Some points, one per row:
[ 18  11   3 -33   2 -51  25  81   7   2  19 -18 -17 -19  10 -37 -10 -11
   1  12  68  33  14   5   7  14]
[-42  38  18 -71  -3  76 -27 -11 -34 -14   3 -23  -5  -6 -25  42 -20  21
  31  40 -34 -13  -9 -16   2  69]
[-34  -6  14 100 -29 -82  21 -27  65  29 -11  24  54  90  -4 -98  51 -10
 -53  58   9  39  51  32 -18 -70]
[ 30  27 -37  95  32 -75  -4 -34   9  28 -18  23 -25   6  40 -19  60 -52
 -99   2 -36  -1 -30  39  13 -39]
[ -68    4   14 -107    2  -28   56  127   78   41  100  -46   27   -1
  -21  -79  -46   45   23   26  125   14   28    1  -37   11]
[ -62  -27   54 -127  -17  120  -66   60  -73  -12   29  -57   39  -46
  -85   58 -113   67  114   -8    4  -51    6  -16  -32  127]
[ -24   -8   21  -63  -12  127  -35 -109  -69  -43  -26    3   -4   21
  -32   66  -39   38   59  -21  -76  -31   -5  -26   -1   32]
[ 28  -4  -1 -23   7 -18  32  42  27  -8  23  -6 -30  -9  21 -29   7  -4
  17 -11  45  25  13  -8  -6 -24]
[ 83  13 -10  67 -11 -54  11 -10  48   6 -14   9  23 -20  25 -21  16 -55
 -14 -16  38  -5  14  42  -7 -47]
[-49 -19  70 -91 -22  43 -25  -1 -14 -27 -16 -38  30  37 -51  17 -34  48
  48  37 -16   0  35   2 -19  31]
[-22  51  17 -29  18  50  14   2  -9 -12 -16 -17  24   6 -21  -5 -14  -3
   0  48   8 -39  -8  31   5  12]
[ 14  16 -21  69  -1  46  12 -49  12  -8  -1   9 -37 -14  39  32  26 -13
  13  12 -19 -18   6 -39  29  26]
[ 104 -115  -38 -127   -9   96  -66  -20 -111  -57   18    6  -64 -127
  -12  127 -101   10  127 -127    3    9  -40  -69    5   55]
[-71  22  -1 127   1 -62  11  14  39  35 -23  23  29  22   0 -39  62   1
 -65  96 -27  18  11  -2  -1   5]
[-59  19  47 -75  14  39   5  37 -23  -8  14 -43  31   9 -18  16 -34  39
  37  39  10 -16   7   1   2  27]
[ -97   24   53 -126  -22   53    1  113   29   33   37  -50   74   -4
  -73  -48  -51   59   58   72   39  -40   34   19  -56   80]
[ -85   51   26   88    0   81   -7 -127  -46  -16  -55   22   23   61
  -11   19   24   32  -38   79 -111  -32  -11   -7    8   20]
[-38  -1  15 -28   4  64 -15 -36 -37   7 -21  11  34   3 -34  17 -25  42
  11  15 -43 -26 -16  -6 -17  21]
[  21    0    3 -116  -10   41  -28   19  -52    6   -1   -7   -9  -67
  -22   41  -42   27   57  -29   10    2  -14  -41  -26   60]
[ -51  104   22   18    9  -71   66  127   89   38   33  -44   40   33
  -19 -123   25  -13  -45  127   96   -4   33   68  -20  -13]
[-67   0  60 -67 -23  76 -36 -43 -32 -30 -18 -21  45  40 -60  27 -53  38
  38  18 -49 -45  13  20  -1  38]
[  4 -19 -25 119  20 -34  26 -53  13   0  -4  -2 -46  45  51 -25  29 -51
 -27  -3   8 -15  11  -9  20 -30]
[  28  -17   20 -124   -8  -11   -8   81  -20    7   32  -18    8  -17
   -7    2  -64   21   35  -52   32    2    0   11  -24   30]
[ 127  -48 -112   80   -1  -54  -11  -60  -20  -38    1   56 -105  -79
   72   95    4  -80   17 -127   18   43  -52  -42   42  -85]
[ 127  -47 -109  107   37 -127  -15  -18   24   55    0   63  -55  -63
   77    3   70  -90  -94 -120   10   39  -43    8   21  -74]
[ 35 -17 -15 -52  24 -57  18 106   9   3  43 -38 -24 -63  26  21 -15 -15
  16 -58  67  20 -11  -1  18 -26]
[ 105  -29  -55   27   26 -127    7   76   78   59   39   -7  -38  -63
   68  -45   81  -70  -44  -53   73   33    4   10  -16  -55]
[ 35 -16 -32  -8   5  25 -21 -55 -35 -15 -21  10 -30 -42  10  53   2 -35
  13 -49 -13  -9 -24 -25  18 -13]
Here are 16 more points, each followed by its number:
[-105   38   38   -6    4   39   21   18   17   20  -11  -11   49   44
  -47  -53   -7   57  -18   94  -17  -14   12   13  -17   16] 0
[ 12  24 -28  32  18 -45  24  28  19  31   8  12  20 -11  11 -28  14  -5
 -39   9  30  21 -10  17   2 -47] 1
[-11  48  19  90  -8 -72  34  43  86  50 -21  16  30  35 -10 -76  65   8
 -47 104  15  16  32  19 -50 -13] 2
[-13   2   6 -20  -9 -39  18  74   5  -1  20  -9  -8  -5   1 -12   3  16
   7   5  27  35  17 -19 -19  -4] 3
[ 61 -41 -25 -85  -5 -23   6 111  15  29  49   5 -26 -97   8  22  -7  27
  54 -74  32  43 -12 -39 -30  21] 4
[ -14   -6  -14   82   -6  -16  -23 -104  -57  -15  -49   38  -35   20
   13   47   61  -12  -50    9 -100   20  -23  -27   27   -3] 5
[-86  73  57 127 -12   6  28 -75  29 -10 -54  -1  63 127 -17 -66  37   8
 -64 127 -36 -36  36  48  -3 -21] 6
[  56   23  -23   78    5 -127   50  117   81   19   29  -12    1    0
   33  -75   42  -52  -45   -8  104   39   14   45    7  -93] 7
[ -69   -5   18   36  -19   29  -22 -105  -28   -8  -45   21   31   64
  -33    0  -13   25  -10   33  -64    2    2   -6    6   13] 8
[ -33   42   16    6  -15  105  -41 -127  -70   -3  -63   12   15   17
  -16   47   -6   12    7   67 -102  -38   -7  -16  -17   68] 9
[  37   -6  -18   83    3 -127   35   51   76   27   14    4    6   31
   36  -90   42  -41  -47   12   68   43   22   27   -6  -85] 10
[-59  48  52  41  -1  69   2 -81 -24 -26 -59   4  -1  45 -16  24  40  23
  -8  82 -79 -28   7 -11  12  29] 11
[-91  30  72  47 -10  73   9 -88  24 -21 -43  -9  74 124 -57 -33  -5  24
 -14 102 -49 -62  38  55 -19  -4] 12
[ 45  -1 -27  34   2 -63  24  49  38  12  21  -3 -11 -24  30 -23  29 -23
 -14 -16  39  15   4  10 -15 -36] 13
[  83  -59  -12 -121    7  -94    5  127    4  -16   42  -22  -25  -69
    1   24  -47    0   44 -122  119   65    0  -14    5  -44] 14
[ -62    7   59  -17   -7  -73   43   95   84   32   50  -34   41  112
   -7 -127   -7   30  -32   71   65   24   62   43  -37  -46] 15
Which three of these numbered points are nearest to each point below, ignoring the 3 directions in which the first points spread most? Their numbers follow each, nearest first.
[ 93 -66 -40  10 -25 -83   9  14  20   1  12  18 -13 -39  11 -26  24 -46
  -4 -76  45  40   5  17 -13 -68] > 10 8 12
[-73 -16   7  23 -23 101 -20 -83 -19  -5 -30  21  24  17 -45  -1  -8  31
  18  42 -56 -25   8 -24   3  48] > 0 13 8
[  15   17    2   22  -16   47  -15 -116  -30    0  -40   18   -8   10
   10   13   20  -24   -4   11  -58  -24    7   -4    2   21] > 9 13 11
[ 127  -52  -72  -39   -3    1   -7   -3  -48  -18    1   46  -38 -127
   22   87  -19  -17   42 -127   35   36  -44  -49   26  -41] > 1 0 13
[-100   29   55  -23   -2   -6   37   83   35    2   14  -41   38   60
  -30  -73  -24   45    4  110   44   11   37    0   -1   24] > 3 10 0
[   3  -51   22 -116   11   23  -32    8  -70  -38    8  -18  -26  -31
   -7   48  -38   24   32  -71   -6   12   -9  -21   24    2] > 14 5 3
[  70  -47  -44  -39    5  -10   -3   21  -37  -26   34   17  -33  -67
   35   74  -35   -8   27 -127   19   27  -37  -29   48  -36] > 1 0 7
[  16   43   -7  127    8   -3  -35 -127   19   21  -81   34   34   66
   15   -4   82  -57  -69   65  -82  -41    1   50  -13  -38] > 9 13 12
[ 127   -3  -78   28   55 -103   48   92   34   16   34    5  -92 -101
   89  -15   53  -81  -52  -63   93   26  -30    2   25  -43] > 11 9 13
[  5  21   8  36   0  22 -15 -54 -15   0 -42  13   1  15  -8   9   4 -14
 -12  29 -41 -41  -8  22   5  35] > 9 13 6
[  -8  -27    4   -3  -22  100  -29 -102  -42  -16  -20   22  -17    0
   -7   65  -14   22   51  -22  -66  -26   -4  -35    2   50] > 13 0 11
[  60   18  -19   82   -3   -2  -24 -127  -52  -26  -56   30  -10    5
   35   34   16  -56  -31  -22  -42    3  -17   10   47  -29] > 6 7 1
[  -2  -42    3  -18  -17   97  -73 -127  -79  -25  -63   36    7  -17
  -19   68   -7    9   14  -19 -127  -44  -20   -4   -2   65] > 9 13 0
[ -83  -26   29  -12  -15   95  -41 -110  -66  -30  -27    9   18   54
  -31   25  -33   46   12   29  -87   -8   -6  -19   14   55] > 8 0 10
[  31   34  -43   46   18 -104   64  127   63   33   59   -4  -32  -37
   45  -43   54  -28  -35    1   81   56   -6    1    1  -57] > 3 11 13
